(in the rows, 128 means zero)
One turn sends every row of this set to another row. A few are shown first. Where does it send the rows asked after them?
K_10: [120 157 133 119 149 168 121 102  95 144 114 135 143 141 143 118 134 136
  92 142 119 160 136 125 116 126 146 140 138  78 121 124  95 171 127 163
 134 158 156 152 136 127 131 135 129  98 118 122 148 122 112  96]
K_371: [102 143  94 110 113 129 160 137 145 121 148 142 107 131  95 142 105 131
 132 154 150 111 101 182 104 144 169 104 139 134 162 149 152 155 163 130
 130 106 126 130 125 142 109 137 151 120 119 135 108 134 136 135]
K_795: [123 147 129 143 122  82 126 154 133  88 136 130 159 132 135 135 137  97
 149 119 137 145 137 136 131 121 120 128 137 130 104  69 150 120  96 106
 114 130 154 128 106 158  97 162  93 139 130 135  93 145 102 126]
K_890: [156 127 134 110 135  69 107 144 135 105 123 148 122 129 120  72 112 102
 120 148 104 138 112 112 134 136 133 158 119 102 110 124 136 103 101  97
 103 142 147 109 133 110 139 131 141 119 139  91 155 119 125 108]
K_955: [120 159 111 151 119  87 121 151 124  97 136 114 146 136 155 150 144 115
 147 124 160 152 157 143 155 128 134 117 121 132 111  79 133 124  97 126
 122 133 143 141 120 163 108 176 131 146 142 130  90 135  95 119]
K_766: [123 110 100 182 107 134 131 133 157 118 126 134 135 105  88 130 135 158
 137  90 157 145 114 106 113 128 118 105 155 149 123 119 135 128  96  87
 141 150 116 117 151 122 136 121 110 151  97 159 143 129 119 154]
K_558: [116  94 125 111 151 159 120  99  94 119 121  86  95 123 120 163 156 140
 117  74 129 130 125 139 136 119 117 115 119 116 126 112 146 142 150 129
 116 114 129 128 139 158 122  94 155  97 145 105 128 120 139 139]
K_448: [123 166 125 140 117  83 130 145 124  97 142 127 163 132 129 149 142  97
 126 128 136 129 163 142 145 129 142 128 141 140 101  81 140 136  90 124
 113 131 162 137 109 158  95 170 113 132 138 140  89 120 106 118]
K_406: [101 142 124 114 119 149 162 156 145 156 112 145 108 125 117 128 111 118
 146 170 142 113 128 142 113 155 153 109 136 154 157 169 138 142 150 155
 116 115 143 128 154 107 109 116 127 125 117 140 118 126 134 133]
K_524: [115  84 118 124 170 156 106  89 102 114 125  90 115 114 114 155 154 135
 108  86 140 103 119 135 143 114 123 111 127 125 117 106 152 137 137 114
 113  99 133 105 140 169 128 126 152  98 156 126 128 117 145 142]
K_232: [136 131 144 133 164 177 127 107 100 146 114 156 151 124 154 121 116 133
  90 153 130 130 109 135 117 103 140 137 152  80 132 131 109 166 118 143
 132 149 162 167 130 100 131 135 131  98 118 124 147 124 140 100]
K_339: [117 164 106 125 104 125 138 128 159 153 134 154 125 117 141 151 110 123
 136 157 151 111 110 105 108 123 173 123 116 126 145 130 160 117 154 157
 148  81 144 132 140 141 131 153 131 118 102 140 103 156 152 139]
K_780: [132 116  81 131 114 123 153 124 154 138 142 145 126 119 128 150  90 148
 141 172 146 134 108 129  92 148 165 108 131 132 145 158 158 114 159 119
 149  82 149 136 135 137 125 144 167 136 119 128 128 139 126 140]
K_857: [136 129  99 176 131 146 118 129 171 112 124 121 138 105  92 138 143 157
 133 105 148 139 158 102 111 113 113 113 145 154 113 120 126 113  85 104
 153 147 136 108 146 103 133 122 128 145 105 162 148 117 131 159]
K_385: [142 153 104 146 118 133 131 137 149 146 109 162 109 116 120 119 116 116
 145 146 134 109 104 119 126 145 186 106 134 145 152 152 144 128 150 164
 108  69 127 121 142 136 110 122 124 115 142 117 119 133 150 123]
K_772: [126  76 130 107 178 164 121  98  97 119 128  97 114 117 112 157 136 135
 106  75 115  99 108 129 137 107 132 115 142 118 123 106 138 138 142 102
 108 116 124 124 126 141 134 114 139 110 148 122 126 133 137 148]
K_25: [112 140 126 158 107  82 134 159 135 110 141 135 157 127 133 124 133 102
 136 138 138 147 131 135 144 131 121 143 136 135  97  94 158 133 103 120
 123 132 151 151 116 169  97 175 106 158 133 137  90 139  95 118]
K_609: [114 136 140 111 161 169 121  96 109 135 133 138 153 130 140 110 131 144
  96 149 141 143 118 132 105 114 140 134 141  85 115 115 109 173 121 156
 146 159 186 138 135 117 134 141 127  88 119 144 156 118 127 102]
K_602: [141 120 106 166 136 152 130 121 158 115 123 123 139 115  99 156 134 148
 139  95 138 139 125 100 100 119  99 109 151 149 120 111 122 120  88  82
 143 150 128 111 140 112 136 121 104 143  97 158 137 137 107 163]
K_274: [141 135  84 169 119 144 120 126 154 110 137 118 127 115 108 148 143 173
 137  98 168 156 141 114 112 118  96  99 130 146 121 120 117 134  97 109
 156 161 124 119 148 108 142 109 129 141 112 138 144 124 120 156]
K_904: [109  78 139 122 151 157 135 102  88 132 110 104 117 111 130 169 138 132
 112  74 143  99 106 134 144 111 131 101 143 121 139 109 151 140 139 100
 102 114 123 132 142 149 130 111 142 101 133 132 121 124 148 145]
K_329: [119 130 145 107 178 176 122 109 102 136 132 144 147 135 140 106 123 127
 109 154 121 130 117 134 118 105 144 150 143  73 116 115  99 158 122 137
 123 163 167 149 134 106 134 155 120 101 120 123 144 136 132 104]
K_443: [155 125 144 105 129  67 118 129 137 109 119 134 106 128 107  94 125 113
 110 139 102 144 121 119 130 151 156 151 121 107 117 132 133 102  88 107
 113 129 162 107 137 116 127 123 168 103 131  99 165  95 125  99]
K_177: [156 129 144 121 133  71 110 145 141 117 121 146 105 123 118  85 113 102
  94 150 102 129 103 123 140 128 135 170 113 101 117 138 151 107 101 114
 121 126 138 134 129 115 130 133 166 123 129  89 144 117 137 103]
K_530: [149 147 132 112 120  65 106 144 135 111 109 125 104 130 121  85 116 120
  99 129 108 155 137 106 143 146 160 150 110 104 122 125 121  97  99 122
 125 135 130 119 134 120 144 125 172 125 133  99 152 115 119 104]

K_25 moves to K_177
K_329 moves to K_772
K_609 moves to K_524
Now find these:
K_530 moves to K_10
K_339 moves to K_385

